.60; -.19; .09; -.19; .00; -.02
-.27; -.13; -.03; -.13; -.11; .04
.77; .06; -.01; .06; .04; -.07
|
.77; .06; -.01; .06; .04; -.07
-.27; -.13; -.03; -.13; -.11; .04
.60; -.19; .09; -.19; .00; -.02

-.40; .16; -.10; .10; -.10; .05
-.05; .10; .08; .21; -.13; -.19
-.35; -.04; .28; .00; -.02; .00
.11; -.25; .09; -.03; -.04; -.16
.30; -.03; .35; .13; .41; .12
-.10; .03; .16; .13; -.37; .04
.06; -.06; .01; .00; -.19; -.02
.01; -.23; .01; .68; .29; -.20
-.31; -.19; -.20; -.04; .08; .14
-.16; -.09; -.04; .26; -.09; .20
-.06; -.06; .13; -.41; -.15; .09
|
-.06; -.06; .13; -.41; -.15; .09
-.16; -.09; -.04; .26; -.09; .20
-.31; -.19; -.20; -.04; .08; .14
.01; -.23; .01; .68; .29; -.20
.06; -.06; .01; .00; -.19; -.02
-.10; .03; .16; .13; -.37; .04
.30; -.03; .35; .13; .41; .12
.11; -.25; .09; -.03; -.04; -.16
-.35; -.04; .28; .00; -.02; .00
-.05; .10; .08; .21; -.13; -.19
-.40; .16; -.10; .10; -.10; .05

-.05; .37
-.06; -.14
.18; -.71
.03; .31
-.06; -.15
.27; .02
.35; -.70
|
.35; -.70
.27; .02
-.06; -.15
.03; .31
.18; -.71
-.06; -.14
-.05; .37

-.22; -.59; -.40; -.53; -.30; .21; -.15; -.44; .08; .21; .16
.12; -.36; .14; -.51; -.28; -.12; -.63; -.48; -.09; .28; .35
-.34; -.35; .02; -.40; -.09; -.35; -.55; -.39; .11; -.07; -.13
.36; -.53; -.08; -.59; -.67; .03; -.44; -.60; -.48; .41; .47
-.13; -.33; .60; .13; -.09; -.71; .05; -.26; .33; .29; -.42
.48; -.24; .20; -.30; -.56; -.22; -.41; -.42; -.58; .28; .31
-.13; -.26; -.11; .15; -.19; -.08; .51; -.05; .06; .11; -.32
-.28; -.79; -.36; -.75; -.43; .08; -.40; -.67; .09; .28; .20
|
-.28; -.79; -.36; -.75; -.43; .08; -.40; -.67; .09; .28; .20
-.13; -.26; -.11; .15; -.19; -.08; .51; -.05; .06; .11; -.32
.48; -.24; .20; -.30; -.56; -.22; -.41; -.42; -.58; .28; .31
-.13; -.33; .60; .13; -.09; -.71; .05; -.26; .33; .29; -.42
.36; -.53; -.08; -.59; -.67; .03; -.44; -.60; -.48; .41; .47
-.34; -.35; .02; -.40; -.09; -.35; -.55; -.39; .11; -.07; -.13
.12; -.36; .14; -.51; -.28; -.12; -.63; -.48; -.09; .28; .35
-.22; -.59; -.40; -.53; -.30; .21; -.15; -.44; .08; .21; .16

.19; -.70; -.13; -.46; .21; -.46; .12; -.01; -.27; -.17; .15; -.02
.50; -.20; -.30; -.35; .51; -.32; -.38; -.14; -.17; .11; .54; .09
|
.50; -.20; -.30; -.35; .51; -.32; -.38; -.14; -.17; .11; .54; .09
.19; -.70; -.13; -.46; .21; -.46; .12; -.01; -.27; -.17; .15; -.02

-.03; -.13; -.48; -.18; -.18; -.36; -.11; -.44
-.20; .34; -.35; -.32; -.09; -.61; -.04; -.57
-.19; .06; .07; -.26; -.35; -.32; -.06; -.33
-.06; .08; .48; .03; -.18; .06; -.24; .11
-.04; .39; -.55; -.07; .25; -.51; -.06; -.42
-.19; .27; .08; -.14; -.14; -.32; -.18; -.24
.00; -.28; -.35; .16; -.18; -.05; -.14; .07
.24; -.10; .06; .46; .20; .34; -.27; .50
.29; -.09; .27; .51; .20; .47; -.20; .67
|
.29; -.09; .27; .51; .20; .47; -.20; .67
.24; -.10; .06; .46; .20; .34; -.27; .50
.00; -.28; -.35; .16; -.18; -.05; -.14; .07
-.19; .27; .08; -.14; -.14; -.32; -.18; -.24
-.04; .39; -.55; -.07; .25; -.51; -.06; -.42
-.06; .08; .48; .03; -.18; .06; -.24; .11
-.19; .06; .07; -.26; -.35; -.32; -.06; -.33
-.20; .34; -.35; -.32; -.09; -.61; -.04; -.57
-.03; -.13; -.48; -.18; -.18; -.36; -.11; -.44

.41; -.10; -.10; .04; -.10; .24; .30; -.41; .14; .21; -.61; .14; .14; -.62; .08
.38; -.21; -.18; -.17; .07; .11; .57; .01; .28; -.05; -.55; .04; .00; -.28; -.31
-.03; -.05; .12; .03; .16; -.46; -.19; -.26; -.58; .32; -.17; .05; -.45; -.16; .40
.55; -.22; -.33; -.06; .28; -.03; .45; -.01; .38; -.09; -.51; .02; -.04; -.31; -.39
-.03; -.11; .13; .03; .23; -.41; -.16; -.24; -.63; .26; -.23; .10; -.61; -.17; .43
.17; -.37; -.06; -.22; -.09; -.03; -.07; -.09; -.15; -.30; -.62; -.30; -.54; -.13; .12
|
.17; -.37; -.06; -.22; -.09; -.03; -.07; -.09; -.15; -.30; -.62; -.30; -.54; -.13; .12
-.03; -.11; .13; .03; .23; -.41; -.16; -.24; -.63; .26; -.23; .10; -.61; -.17; .43
.55; -.22; -.33; -.06; .28; -.03; .45; -.01; .38; -.09; -.51; .02; -.04; -.31; -.39
-.03; -.05; .12; .03; .16; -.46; -.19; -.26; -.58; .32; -.17; .05; -.45; -.16; .40
.38; -.21; -.18; -.17; .07; .11; .57; .01; .28; -.05; -.55; .04; .00; -.28; -.31
.41; -.10; -.10; .04; -.10; .24; .30; -.41; .14; .21; -.61; .14; .14; -.62; .08
